In the rows, zero is written as 128.
One turn or mirror swaps these rows in pairs. Which row does each one swap with?
The rows were stretched afterwards, more along some directions than others.
pena: [122 111 151 126 124 120 138 135 135 141 124 106 152 136 140 157 157]
dizep: [118 151 143 133 139 111 156 123 124 135 139  98 142 149 141 118 113]
vilu: [125 112 147  93 152 115 118 113 149 111 113 126 136 143 126 115 135]
Nizo: [137 101 140 160 112 160  89 136 114 144 123 139 152 148 140 106 179]
mot: [103 106 138 125 103 140 145 160 111 154 128 132 132  89 113 146 141]
zubut: [ 93 116 172 151 123 145 133 134  97 190 173 119 138 159 161 138 177]
nuki: [125 104 103 123 139 157 112 137 116 123 115 130 136 106 126 159 157]
pek: [122  94 115 162 101 157 131 150  96 159 122 132 149 105 139 135 165]
kupe: [113 124 129 141 132 140 116 144 116 148 127 149 115 126 117 120 135]
refif: [ 78 106 164 127 146 127 144 140 103 169 143 109 161 124 143 156 163]
Nupub: [106 134 156 119 137 129 155 148 101 170 168 100 132 138 160 164 138]
vav: [ 95 130 154  94 158 117 142 129 138 156 149 125 136 130 126 163 139]
tugi: [118 129 138 115 136 122 149 136 139 146 138 121 129 130 131 177 137]
tuz: [134 121 142 152 141 131 115 107 143 128 126 129 122 153 147  97 136]
nadu: [108 130 125 117 111 146 110 153 106 161 142 128 135 111 108 146 141]
devem: [ 87 111 157 111 136 138 111 153 102 131 131 156 128 108  90 153 153]
Kenu: [143 122 138 123 139 119 127 120 140 128 148 113 130 135 157 139 137]
bugi: [108 133 122 134 109 159 153 134 113 157 147 110 135 111 147 158 133]
par: [133 115 138 129 149 113 105 118 125 110 119 126 138 137 126 113 140]
Verob: [ 96 101 152 139 151 130 144 120 123 116 115 130 155 110 122 103 146]
zotas: [152 135 118 132 113 136 119 129 132 126 151 141 117 129 116  93 116]
sala: [111 119 114 113 135 168 115 132  99 128 134 119 141 135 139 116 138]
Gemuf: [121 135 113 108 101 160  95 144 114 127 153 177 104 112 101 149 127]
Piv: [110 102 138 155 102 154 145 154 107 169 141 123 129 104 149 144 149]
ribar: [141 136 112 123 150 128 139  97 128  97 111  97 141 157 139  93 118]
teb: [151 101 113 149 119 137 122 122 127 118  91 106 153 120 130  86 146]
zul: [113 131 154 144 132 129 161 146 100 144 137 106 130 128 160 166 138]
sape: [109  98 117 140 102 142 130 142 111 137 117 146 139  75 118 137 132]
megu: [130 138 154 140 130 141 139 126 125 156 184 114 136 159 177 152 149]
nodol: [ 92 110 167 139 128 153 126 149 115 196 162 129 129 147 148 176 177]
bizad: [125 136 141 112 135 127 143 113 141 124 139 111 136 161 148 107 114]
ruzo: [ 96 119 141 160 123 147 125 149  99 160 119 135 149 111 128 137 158]
Kome: [152 127 111 151 106 156 116 139  93 148 161 140 125 142 130 103 129]
defi: [112 129 146 143  87 139 124 158 103 189 172 152 115 125 132 167 146]
gak: [151 135 128 147 114 118 149 109 129 127 134 115 133 149 138  77 110]
vub: [110 127 140 122 101 122 141 145 122 164 147 139 125 107 112 172 135]
viv: [139 131 104 143 100 156  95 139  99 137 150 152 124 132 124 100 128]
viz: [168 135 105 146 109 156 125 127 113 123 132 114 116 145 140 124 130]
nade: [108 116 125 131 112 128 147 150 102 162 132 121 142 118 117 147 147]
nelub: [156 136 120 153 107 154 109 139 116 153 175 140 104 145 142 116 130]
ret: [126 111 119 157 118 161 164 131 103 142 128 124 142 122 148 113 145]
las: [ 85 114 153  94 126 135 118 144 134 140 173 155 127 121 122 154 134]
tul: [158 125 130 180 104 129 144 116 123 151 148 125 131 152 163  85 133]
gez: [123 120 146 159 133 119 120 122 118 142 133 135 118 131 135 134 156]
pifof: [123 117 135 146 149 119 167 140 110 123 130 119 126 132 134 118 124]
fuvo: [134 137 131 137 153 136 126 110 123 111 127 118 130 152 135 122 131]
zuv: [117  91 145 135 116 161  97 136 136 164 146 149 139 145 141 120 176]
vazuz: [ 92 120 131  97 134 140 135 135 120 147 131 115 143 120 123 189 154]
Toz: [ 80 105 157 122 139 148 143 133 114 148 123 112 154 120 141 171 163]
pog: [139 125 111 126 113 121 114 114 133 112 126 133 136 135 117  83 119]

Swapped with dizep: pena
Swapped with Kome: sape
Swapped with Gemuf: ret
Swapped with vav: vilu

